[+0.75,+1.78,+0.66,+5.92]	+5.92, +0.66

[[-2.82,-0.23,-1.85,+2.46,+0.80,-1.10,-1.22],
[+0.92,+4.91,+2.48,-1.20,+0.94,+0.91,+0.04]]	+4.91, -2.82

[[+3.78,-2.96,-4.83,-3.80,+2.01],
[-2.99,+3.52,+5.17,+3.97,-2.53]]	+5.17, -4.83

[-5.05,+2.20,-2.65,+2.83,+1.11,-5.38]	+2.83, -5.38

[[+3.13,+4.56,-0.84,+1.34],
[-0.24,-3.17,-2.57,-3.45],
[+1.12,+2.42,+2.16,+3.07]]	+4.56, -3.45

[-3.73,+4.73,+1.05,+0.73,+4.58,+1.56,-2.54]	+4.73, -3.73

[+4.29,+4.25,+0.97,+5.42,-1.42,+1.16,+5.13]	+5.42, -1.42

[+1.83,+5.85,-3.32,-0.05,-6.01]	+5.85, -6.01

[[+0.46,-2.16,-4.54,-0.85],
[-2.22,-2.97,-3.33,-1.01],
[-3.64,-2.37,+2.27,+1.32]]	+2.27, -4.54
---
[-1.54, -0.23, +1.10, +4.63, +2.56] | -0.23
[[-2.84, +1.88, -2.48, -3.18, -2.75, -3.24], [+1.74, +0.61, +1.46, +2.08, +1.69, +2.17], [-2.86, +4.50, -2.94, -3.83, -3.30, -3.36]] | +1.88
[-1.06, -5.96, -3.33, -1.38] | -5.96
[+0.44, -4.39, -1.21, +1.53] | -4.39
[[+3.33, -2.74, +2.44, -0.36, -0.65, +3.29], [-4.19, +4.64, -3.27, +0.33, +0.79, -3.99]] | -2.74
[-0.15, -5.65, -1.84, -0.77, +0.09] | -5.65
[-5.87, -4.41, +3.18, -1.70, +4.89] | -4.41
---
-695	596	-188	382
969	-593	325	-330
→ -695

112	106	111	212	160
154	183	178	148	171
155	62	97	115	137
→ 154

4	-4	-14	16	-1	3	26
20	32	30	-4	22	-8	4
33	18	-14	-27	-18	-38	8
→ 20

655	-153	414	-715
-415	301	-203	786
→ 655

79	41	68	23	66	27	46
52	67	50	60	60	71	62
→ 79

186	58	185	190	192
95	202	102	88	99
→ 186

7760	8152	3398	7985	6313	3223	8496
7764	7678	5619	8645	3569	5667	8247
→ 7760

88	26	13	28	49
74	80	54	37	54
→ 88
---
((288, 208, 288, 475, 515, 205), (359, 66, 359, 467, 126, 446), (607, 138, 607, 568, 223, 825)) 607
((8453, 1423, 1513, 1571, 8630, 8490, 8681), (8473, 1422, 1515, 1561, 8635, 8495, 8689), (1965, 8573, 8495, 8333, 1572, 1756, 1524)) 8333
((143, 219, 142, 123, 198), (90, 24, 148, 207, 120), (178, 89, 158, 198, 170)) 89
(-26, 36, 27, -13) -26
(3147, 6514, 7785, 6261, 3761) 6514
(224, 62, 162, 196, 232, 138) 162
((778, 962, 182, 961), (349, 198, 841, 196)) 349
(2602, 6147, 8405, 7177, 4929, 4646, 5409) 7177
(4, 2, 1, 8, 4) 2
---
[+2.05,-3.22,+3.97,-2.58,-5.69] Answer: -3.22

[[+0.39,+3.59,-0.25,-0.16,+0.33],
[-0.36,+4.47,+0.21,+0.52,+0.20]] Answer: -0.25

[-4.64,-5.45,+5.68,-5.12] Answer: -5.12

[[-3.82,-4.27,+4.05,+4.30,-4.38],
[+3.28,+3.07,-3.81,-3.68,+2.96],
[-2.59,-3.01,+3.34,+3.14,-2.80]] Answer: -4.27

[-4.94,+4.08,+5.47,-4.48,-4.39] Answer: -4.48

[[-0.90,+0.70,+2.53,-0.72,+1.08,+1.18,-0.23],
[-5.74,-2.95,+2.86,-2.20,+0.32,+3.26,+2.63],
[-1.22,-2.20,-0.05,-0.27,+0.03,-0.13,+1.85]] Answer: -2.95

[[-4.51,+2.21,+5.06,+2.96],
[-1.86,+2.11,+4.67,+2.18],
[-5.43,+3.77,+0.82,-1.95]] Answer: -4.51

[+1.64,+6.15,-2.07,+1.37] Answer: +1.37
---
[-5.33,-4.69,-5.22,-4.87,-4.20,+5.92,-3.35] -> +5.92, -3.35

[+0.02,+3.67,+3.80,-0.21,+4.45,-0.09] -> +4.45, +3.80

[-4.76,-4.32,+2.64,+0.28,+2.11,+2.88] -> +2.88, +2.64

[[+1.63,-0.23,+5.87,+6.02,-2.29,+0.78],
[-1.15,-3.81,-5.53,-2.22,+0.49,-5.12]] -> +6.02, +5.87

[+5.84,+5.90,+5.79,+5.27] -> +5.90, +5.84

[[-0.42,-0.48,+0.28,-0.52,-4.27,-4.47],
[+0.22,+0.07,-0.51,+0.10,-2.52,-2.75],
[-0.17,-0.24,+0.19,-0.34,-3.76,-3.81]] -> +0.28, +0.22

[[+1.65,-2.76,+1.56,+2.12,+1.75],
[+0.56,-0.91,+0.67,+0.91,+0.69],
[+2.59,-5.05,+2.41,+3.21,+2.66]] -> +3.21, +2.66

[+2.65,-3.02,+5.85,-2.63,-2.11] -> +5.85, +2.65
---
[[+1.92,+2.55,+2.05,+2.24,+2.37,+2.12],
[-1.11,-1.63,-1.56,-1.62,-1.30,-1.11],
[+4.12,+5.55,+4.59,+5.17,+5.07,+4.39]] ans = +5.07

[[+4.92,-0.94,-0.50,-3.58],
[+1.41,+3.03,+1.26,-4.57]] ans = +1.26

[[+1.30,+0.06,+1.36,+1.42,+0.07,+0.07],
[-4.32,+5.79,-4.37,-4.49,+5.90,+5.93]] ans = +5.90

[+2.07,+3.48,+2.77,+0.52,+2.20,+5.37,+2.98] ans = +5.37

[-1.34,+0.33,-5.18,+3.22] ans = -5.18

[[-3.22,+1.52,+3.05,-0.39,+4.69,+3.24],
[-2.39,+2.54,-1.35,-0.99,+2.19,-0.51],
[-2.36,+1.91,+0.19,-0.68,+2.71,+0.73]] ans = +2.71

[[-1.46,+4.59,-4.09,-1.79,-1.09,+0.42,+1.95],
[+2.89,+2.83,-1.96,-2.27,-1.12,-0.57,-4.71],
[+3.10,-3.19,+3.13,+0.59,+0.27,-0.58,-4.32]] ans = -0.58

[+2.01,-4.86,-1.77,+0.29,-2.85,-0.87] ans = -2.85

[-1.48,+0.21,+4.41,+0.89,+0.44] ans = +0.89

[-5.69,+0.06,-0.63,-0.75,+0.56] ans = -0.75
---
[+1.56, +2.91, +5.03, +0.36] ⇒ +1.56, +0.36
[[+0.36, -2.02, -0.89, -4.75, +0.90], [+0.95, +1.19, +3.29, +3.23, -2.55]] ⇒ +0.36, -2.55
[+0.66, +4.54, +0.80, +1.04, +0.30, +1.20, -0.04] ⇒ +0.66, -0.04
[+3.38, -5.28, -5.19, +1.55, +0.36] ⇒ +3.38, +0.36
[-3.24, -0.09, +4.66, +0.92, +3.38, -0.85, +1.39] ⇒ -3.24, +1.39
[[+3.35, -4.47, +2.25, +0.48], [+0.64, -2.55, +1.28, -2.08], [+1.68, -0.43, +0.54, +0.32]] ⇒ +3.35, +0.32
[[+1.86, +5.63, -5.82, -3.67, +3.17, +2.98], [-4.33, -0.52, -4.46, +5.03, +4.66, +4.77]] ⇒ +1.86, +4.77
[+0.57, +0.09, +5.65, -0.08, +1.37, -0.41] ⇒ +0.57, -0.41
---
[[-5.35,-2.07,+2.10,-6.07,+1.54,+2.03],
[-6.19,+1.81,-1.21,-5.89,-1.34,-1.58],
[-2.87,+2.16,-2.11,-2.56,-1.69,-2.07]]	+2.03

[[+5.55,-5.21,+5.25,-5.18,-4.95],
[+0.79,+0.23,+0.76,+0.24,+0.21],
[-3.90,+5.64,-3.74,+5.66,+5.35]]	-4.95

[[+0.51,+0.01,+3.46,+0.16,+2.29,+5.22,-1.96],
[-0.45,+0.78,+3.31,+0.00,+1.35,+0.66,-0.56],
[+0.73,-0.52,+0.53,-0.19,+0.87,-3.20,+1.05]]	-1.96

[[+5.99,+1.02,+5.50,-1.93,+3.17,+5.75,+0.93],
[-4.71,-0.45,-4.52,+2.26,-2.18,-5.95,+0.50],
[-4.31,-0.54,-4.02,+1.63,-2.18,-5.01,+0.12]]	+0.93

[[-0.70,-0.48,-1.10,+0.70,+0.38],
[-2.10,-2.17,-2.46,-4.70,-3.44],
[+1.66,+1.53,+0.19,-1.01,+0.80]]	+0.38

[[+5.72,+5.82,-4.47,+5.72,-4.53,-4.65],
[-4.13,-4.18,+5.20,-4.12,+5.32,+5.51],
[+3.39,+3.45,-2.18,+3.39,-2.19,-2.25]]	-4.65

[[-1.43,+0.71,-0.99,-2.99,+2.64,+0.79],
[+1.18,-4.85,+5.05,-3.02,-1.47,+2.20],
[+4.20,+4.38,+0.84,-2.32,+4.21,-4.69]]	+0.79

[[-0.50,-0.47,+0.04,-0.35,+0.77,-2.12],
[-1.57,-1.22,+0.14,-1.32,+2.54,-6.16],
[+0.46,-0.31,+0.49,+0.56,+3.97,-1.64]]	-2.12
---
(-7, 15, -5, -27, 29, 21) → 21
(9563, 8313, 2380, 1584) → 1584
(2, 7, 1, 5, 3, 3) → 3
(178, 29, 94, 237, 126) → 126
(-28, -10, 26, -3) → -3
(237, 35, 40, 99, 167, 124, 95) → 95
---
[[ 769   33  328 -818  200]
 [-917 -182 -476  681 -350]]	33

[[ 676  -64  591 -678 -694 -514 -714]
 [ 709  -87  460  231   95  464 -130]]	-64

[[9072 7944 7195 7562 3855 4667]
 [2834 3334 2975 4237 4537 7169]]	7944

[[49 86 64 56 28 87]
 [21 77 94 12 39 75]]	86

[[7650 7427 4892 4681 2352 6182 6917]
 [3090 9079 6165 7799 9337 5839 4899]]	7427

[[2 3 3 4 4 3 7]
 [4 4 3 3 4 4 7]]	3
